runs of hidden systems:
path 1, k_928 (8 x 18):
[[ -3   2  -3  28  14  11  16  -2  12   9  14  -2   2 -23  28  -4   9  15]
 [  5   2  -8  14  -1  -7  -5  12  18  14 -19  -7  42  -1  10  12  -3 -12]
 [ 21 -21   1 -15 -11 -19 -11 -15  -8  -8 -34  21   7  -3   5  -3 -18  -8]
 [ 14  -4  -9   5   6   5  10  -9   6 -23  14  21 -33 -21  20  -8 -24  25]
 [-12  16 -31  13   9  10  -1  24  35  -8  24 -16  11   1  17  16 -18   0]
 [-21 -11 -13 -26 -18 -11 -31   6  11  -3 -23 -11  21  23  -8  11 -13 -34]
 [-20 -28  11 -25 -18   4  -7 -27 -24 -14 -12  15 -45  -1   1 -23  -8  -1]
 [-31  -1  -5  24  15  29  30  -1   1   5  42 -14 -31 -20  26  -9  12  21]]
path 2, k_455 (8 x 18):
[[ -2   5   0   2   5   2  -3 -12  -9   1   2 -37  19   5  14  14  35  -5]
 [  8  -9   9  -3 -23  -2  -2 -19 -28  -6 -35 -21   3   6   3  -9  16   3]
 [ 16 -24  -1   8  -9  -8  39  -8 -23   3 -12   6   0 -11   5 -17 -16  16]
 [ 18  -9  -8   3   6 -33  24   2  13  16  15  11  32  -2 -11 -12 -15   2]
 [ 10   3   3 -13  -6 -21 -26  11  21   6 -15  24  18  10 -25  -1 -17 -18]
 [ -2  -2   2 -11   7  15 -20  11   7 -14  -6  39 -33  -8  -1  10 -28  -7]
 [ -9  12 -17   9  23  15  -6   3  30 -13  37   5 -21 -17  25   9  -6  10]
 [-22  29 -15   6  -2  13 -25  13  22  -5  12 -41  11  13   7  17  19  -7]]
path 3, k_369 (8 x 18):
[[ 23 -11   9  -9   1 -23   2   0  -2   7 -12  28  13  -1 -18  -6 -16  -5]
 [ 15   2  10 -10  20  -9 -15  -1  13   0  11  38  -8 -10  -8   5  -8  -6]
 [ -5   9  -3   7  21  15 -16  19  25   1   8  23  -4 -12   9  21 -13 -11]
 [-13   0 -13  -8   5  18 -23  13  10 -12 -12  -8   7   3  21  33  -7 -20]
 [-21  -6 -16 -19  -7  10 -19 -14  -4 -25  -1 -24 -16   7  22  10   1  -6]
 [-32  -7 -18   2 -16   8  12  -7   0  -7  18 -29 -20   3  12 -20  -3  13]
 [-20 -12 -12  11 -20 -13  27  -1  -2  17   2 -28  21  10  -5 -25   0   4]
 [  3 -18  12  -7 -18 -31   6 -20 -14  19 -18  -1  22   6 -18 -29  10  -4]]
path 4, k_455 (8 x 18):
[[  3  18  -6 -11  -2  -9 -15  28  24  -5  14  18  -6  19 -38   1 -30  -5]
 [-17  13   3 -20  10  18 -22  18   9 -13  26  19 -38  11 -22  13 -12  -8]
 [-30  20   5   2  14  25 -15  -1   7  -8  39  -6 -41  -3   2   1  21   6]
 [-29  22  10  17   0  27  -3   5  -6  12  15 -39  -8   4   2   1  43   4]
 [ -4  -3  24   2  -3  17  11  -8 -44  13 -16 -35   5   9  -3   8  46  -3]
 [ 24 -20  26   4  -5 -11  27 -33 -46  10 -17  -7   2 -10   2 -19  31  17]
 [ 39  -7  11  28  -7 -28  36 -11 -10  21 -14  12  27 -16  -8 -32  -1  24]
 [ 48   3   6   7   5 -29  11  23   9  15 -18  33  41   1 -30   5 -26  -3]]
path 5, k_46 (8 x 18):
[[ 25  -8   1 -34   1 -23   0   2 -20 -10   0   1  13  24 -30  15  -6 -11]
 [  5   8   3 -14 -12  -9  -6 -12  -1 -20  17   9 -39   5 -22 -25 -11  20]
 [-20  12   2  21   7  20  21  32   9  19  29   8 -16   1 -21  -8 -10   7]
 [ -6   6  22 -12  19   0 -15  12  -7  24   6   3  17  15 -28  19  29 -28]
 [  7   8  28 -13  -9   7 -33 -24 -23 -15 -22   1 -30  -2  -5  -5  29   2]
 [  4   5   6  31   3  32  29   5 -19  -5   4  -7 -32 -18  19  -3   3  31]
 [ 19  11  -4  17  19  -2  28  17  -6  17  14 -27  43   6  -2  21  21   3]
 [ 36  10   6 -15 -23 -28 -27  -8  -9 -15 -40 -11  24  19 -21   1   4  -4]]
path 6, k_369 (8 x 18):
[[-15  13 -13  18  -3   3 -23  -6  34  -5   4  -9   0 -14  27  -8   0   5]
 [-10 -15 -19   8 -22   8   4   8   2  -7 -34 -10   7   0  21   1 -27  -4]
 [  4 -26 -19 -29  -5 -23   8 -22  -9 -20   7 -10   2   7   7  -4 -14  -1]
 [-12   7  -9   4  -9 -20  -2 -12  26   2  27   2 -11  -3  -7 -34  -6  13]
 [-16  -8  -4  19 -12  -2  11  22  15  26 -16  14  18  -2  -9 -15 -23  -8]
 [  7 -28   2 -28   7 -19  -6 -10 -11   8 -16  17  22   5  -2  11  -4 -27]
 [ -4  -3  10 -12  16  -8 -23 -30  13  -5  20  24 -23 -17  12 -10  12   0]
 [-16   4  -8  34   9  20   7  16  27  12   4  11  -2 -25  26  -1 -13   6]]
path 7, k_928 (8 x 18):
[[ -6 -11  19 -23 -17  -5 -23  -3 -21   6 -33   2   4  17 -22  -1  10 -24]
 [  7 -10  21  -1   4  13  16 -21 -34  -8   4  12 -42 -15   2 -14  13  20]
 [  3  24  -4  33  21  16  22  13  11   9  33 -25   8 -12  15   7  21  21]
 [ 11   9  -1   2 -12 -20 -14  14  11  18 -28 -19  57  19 -17  10   9 -20]
 [ 30 -24  20 -24 -17 -23  -3 -22 -30 -10 -35  31 -14   2 -21 -17 -14   2]
 [ 19  10  -2  13  24  11  30  -5   1 -18  47  20 -45 -25   9  -8 -13  39]
 [ -9  37 -27  16  18   5  -9  41  45   6  34 -27  35  13  -1  29  -1  -9]
 [ -8  -9   7 -42 -28 -20 -47   5  -5  -2 -50   1  23  37 -34   9  -7 -43]]
path 8, k_545 (8 x 18):
[[  9 -24  -8 -12  23  -6  10 -12  -5  -1   5   7  15 -11  26  21  -4 -11]
 [ 12  12  -5  12   2 -17 -14 -23  21  -8   9  -8   6 -16  20 -13  14  16]
 [ -5   8  -9  20 -20  12 -12  19  16  -1 -32  -5  10  -2   9  -1 -19  -2]
 [ 12 -19 -15 -23   9  -8   1   5  -3 -11  -5   6  17   8   7  29 -23 -17]
 [  6   3 -12 -12   6 -26 -12 -21  24 -10  30   3  -2  -6   2 -14  -2   9]
 [-26  15 -10  22 -13  10  -7  21  30  12   0  -4   2  -1  -2 -13 -12   1]
 [-15 -17  -5 -15  11   6  -1  15  -4  11  -6  -3  25  12   1  29  -3 -31]
 [ -6 -18   1 -25   8 -21 -14 -39   0  -4  17   1  -1  -7  13  -8  19  -8]]
path 9, k_545 (8 x 18):
[[ 14 -10   5 -25  15 -14  -4 -11  -9  -2  11  11   7   7  -9  12   7 -12]
 [ -9   9   5   6  -4  -2 -11 -13  13  -3  14   9 -25 -11   0 -24   5  11]
 [-14   5  -3  21   1  26  11  27   2   9  -3  -5  -1  -3   4   9  -6  -1]
 [  7  -5   3 -20  11  -3  -5  -5 -17  -3  -2 -15  16  13  -1  25  17 -16]
 [ -4  -6   2 -10 -13 -12 -15 -30  -2 -13   0  -2 -20  -4   5 -23   7   8]
 [ -9  -3 -10  26  -8  14  27  16   3   5   0  -1  -9  -9   9 -13 -21  16]
 [ 19   6   0   1  11  -6  14  12  -8   9   0 -13  33  11  -9  23   8  -6]
 [  9   0  13 -19 -10 -22 -30 -24  -3  -4 -14   8  -3   6 -16 -13  12  -6]]
path 10, k_46 (8 x 18):
[[ -2 -16  -8  10 -18 -15   3 -15   4   4 -24  -9  20 -10  20 -17  -4   2]
 [  9 -24 -10   4  -3 -15  13  -9   6   5 -13  13  17 -13  17 -11 -20   2]
 [  9 -10 -13   1   9 -23   2 -10  25   2   8  19  16 -14  13  -7 -18  -1]
 [ -4   2 -13   3   1  -9 -20   4  35   0   0  17   9  -8  10  -2 -20  -8]
 [-18  -9 -11  -9   6   7 -21   7  20  -4  -4  17  -4  -5  15  14 -19 -19]
 [-26 -11 -13 -15  10   8 -15  -8   9  -9  14  -4 -11  -3  22  12  -1 -15]
 [-34  -5 -14  -2  -7   9  -8  -8   7  -2   8 -27  -3   2  20  -4  10  -7]
 [-30 -20  -4   0 -15   4   6  -6 -11  12 -15 -23  10   5  12  -7   8 -12]]
path 11, k_310 (8 x 18):
[[ -7   9 -15  -4  -3   0 -16   2  20 -18  14  -1 -17   2   2  -4 -15   6]
 [-27   9 -14  -7  -3  13 -16  14  16  -7  13 -13  -8  11  -2   8  -5 -10]
 [-29  -2   6 -19   1  11 -16  -1  -9   3   7 -12  -9  15 -10   7  18 -18]
 [-25 -10  17  -2   4  13   7 -11 -20  15   9  -4 -18  -2  -2  -9  25  -4]
 [-12  -9  11  19   8  11  29   0 -16  26   3 -10   9  -9   6  -6  22   2]
 [ 17 -10  12  12  -1 -10  22  -2 -20  22 -21  -5  34  -3  -3  -3  13  -3]
 [ 36 -15  11   2  -4 -23  15 -13 -13   5 -24  23  14 -12  -5 -12  -9   8]
 [ 36  -1 -12  12   5 -17  12  -1  16 -11   1  26   4 -19  11  -7 -32  21]]
path 12, k_835 (8 x 18):
[[  3  -9 -12   0   1 -17  -1  -2  12   5  -7  -3  27  -1  10   3  -8  -8]
 [  1  -7  -1 -11 -12 -15 -21 -14   7  -6 -17   8   3  -1   1  -9  -6  -7]
 [ -2 -13  -9  -3  -3  -2   3  -3   7  -8  -1  17 -16  -9   6 -10 -26   4]
 [ -8  -2 -19  -1   8  -6   6   9  20   0  18   1  11   2   4   4 -19  -4]
 [-22   1  -6  -9  -6  -3 -24   2  15   3  -1  -7   8  10  -4  -1   1 -19]
 [-24 -19   2 -13  -7  12  -4  -3 -10  -1  -8   8 -19   2   4  -2  -7 -12]
 [-14 -21  -8  -3  12   1  26  -6  -6   4  22  -4  -1  -7  15   0  -4  -1]
 [-15  -4  -4   9  -2 -11   1  -7  11  19   4 -19  27  -2   9  -8  17  -8]]
path 13, k_310 (8 x 18):
[[-38 -10 -10 -13   4   3 -14   0  18   5  20   4  -9   2   7  -3  -6 -17]
 [-34 -12   2  -9  14   5 -10  -9   5  14  17  -9   4   0  12   7  21 -21]
 [-24 -16  12   1   1   6  -4 -18 -12  17  -8 -12   6  -7  17  -3  32 -12]
 [ -7 -28   7   7  -2   3  22 -17 -24  15 -16  -6   8 -12  21  -6  12  -2]
 [ 18 -21  -4   8   1 -16  35 -15 -17   7  -7  -8  23 -10  15  -7   0  10]
 [ 25  -9 -11   8 -14 -30  16 -11   4   1 -13  -2  25  -6   4 -19 -14  13]
 [ 17  -8 -18  -4 -12 -25  -2   0  20 -11 -11  18  12  -3   1 -11 -39   3]
 [  5  -1 -23 -18   6 -19 -18   0  32 -18  16  18   0  -1   3   3 -32  -5]]
path 14, k_835 (8 x 18):
[[  9  17  -9  17  16  -2  -9 -16  25 -10  22  -6  -2 -21  29   1  14  18]
 [  0  20 -13  18 -21  16 -21  18  16 -10 -34 -22  11   2  13  11  -8   1]
 [ 13 -10  -8 -33 -15  -2  -7   1 -24 -32 -20 -11 -11  24 -11  18 -19  -6]
 [ -6  -2 -10 -16   0 -10  16 -19  -4 -16  43  -9 -33   3  -9 -24  -2  22]
 [-31  15  -7  32 -11  10  21  28  20  25  18 -17   6   3 -13 -23  -2   9]
 [-13  -7  16 -11  -5   5  -5  26 -20  27 -25  -2  27  26 -33  17   9 -34]
 [  6 -25  34 -30  20  -6  -1 -34 -37   5   9  28 -26  -8  -9  -4  28  -7]
 [  5  -2   5  41  24   9  29 -13  11  17  26  13  -8 -43  36 -18  14  28]]

runs to name:
path 15 (2 x 18):
[[-24   1 -16   0 -12  -9  24  12   9   9  32 -15  -2  17 -25 -25 -14   7]
 [-32  -5  12 -17   1  -3  -2  15  -6  25  16   0   5  24 -40  -4   9 -26]]
 => k_455
path 16 (2 x 18):
[[-16   5   1  16  -7 -12   2 -21  11  14  14 -22   7  -7   7 -31  27  11]
 [-15 -11   8  21 -20  10   8  10  -8  23 -41  -6  19  -2   6  -8   1 -11]]
 => k_545
path 17 (2 x 18):
[[ 23   8  23  -3  -2 -20  -1 -26 -11   0  15  12 -20  -6 -23 -31  18  21]
 [ 13  24  15  34  -7   7  13  25   7  17  -2  12  -4  -6 -25 -22  -6  21]]
 => k_455
path 18 (2 x 18):
[[ 27   6  -2  13   9  21   8  -5 -21 -19 -13 -25   2 -11  33  29  15  14]
 [ 35   2 -14  -2 -12 -18  12 -20 -14 -26  -9 -36  16   5  14   1   6  22]]
 => k_455
path 19 (2 x 18):
[[ -6 -22 -12 -14   0  -7   6 -22  -7 -14  10  -5 -12  -6  20  -5  -8   3]
 [ -8   2 -15  14  -3 -13  10  -8  22   4  21 -10   4  -8  11 -21  -2  13]]
 => k_369
path 20 (2 x 18):
[[-23  26 -12  -3   2  14 -16  18  23 -13  34 -11 -23  13 -11   3  -4   3]
 [-40  17   7  -5  -2  22 -25  19   2  10   8 -18  -8  20 -20  10  22 -21]]
 => k_310
path 21 (2 x 18):
[[ -3  13   7 -14  12   8  -3  12  -6  -3  27  -2 -14  14 -26  10   9  -2]
 [-20  13  15   7   8  21  -2   5  -7   8  18  -9 -18   1  -8   0  25   2]]
 => k_835
path 22 (2 x 18):
[[27  7 13  8  5 -3  8 -7 -9 -4  0 10 -7 -9 -3 -4  7 16]
 [24 20  1 17  4 -1  0  8 10 -4  2  4  5 -7 -1  3 -2 15]]
 => k_835
path 23 (2 x 18):
[[-27 -15  16  -7   1  19 -16  -4 -11   9 -17  13 -15  -4   8   2   9 -19]
 [ -6 -18   7  -2  24  16  23 -11 -23   5  17  -3  -9 -13  20  15  19   1]]
 => k_310
path 24 (2 x 18):
[[-14   9 -22  10   7  18   2  15  21 -10  22  -5 -10  -5  17   9 -18   7]
 [-13  12 -16  -7   2   3  -8  11   7  -3   9 -34  21  19   1  19   9 -13]]
 => k_545
path 25 (2 x 18):
[[-12   6 -33  -1  -9   0  -6  -4  13 -18   3 -48  20  10  26  13   2   0]
 [-18 -19 -25 -13 -35  -7   4   2  -6 -10 -26 -31  16  23   2  -6 -22 -11]]
 => k_46
path 26 (2 x 18):
[[ 31  29   1   5  12   5 -19  14  15 -19   3  12  -6  -4  -5  21  -7   9]
 [  3  24  -7 -13  -1  11 -33  19  14 -25   2   1 -18  14 -11  21 -15  -4]]
 => k_545
path 27 (2 x 18):
[[  9  11 -13 -23   0 -12 -11  18  11 -13  14  -2   7  24 -27  14 -20  -8]
 [-25   1  -5 -23  -1 -10 -15   3  17   0  29   6 -13  15 -24 -12  -8  -9]]
 => k_545
path 28 (2 x 18):
[[ 25   5  -2  -2 -32 -17  -3 -16 -19 -17 -33 -34  14  12  -4 -11  10  13]
 [ 17 -20  -6  -3 -23  -6  36   7 -28  -8 -21   3  -7   8 -14 -16 -35  15]]
 => k_455
path 29 (2 x 18):
[[ -3   1  24   4  26   8 -16 -12   0  18   3   9   8 -17  14  14  39 -14]
 [ 17   8  18  20   0   8 -19 -15  -4   2 -30  -2   5 -21  25   3  27   5]]
 => k_455
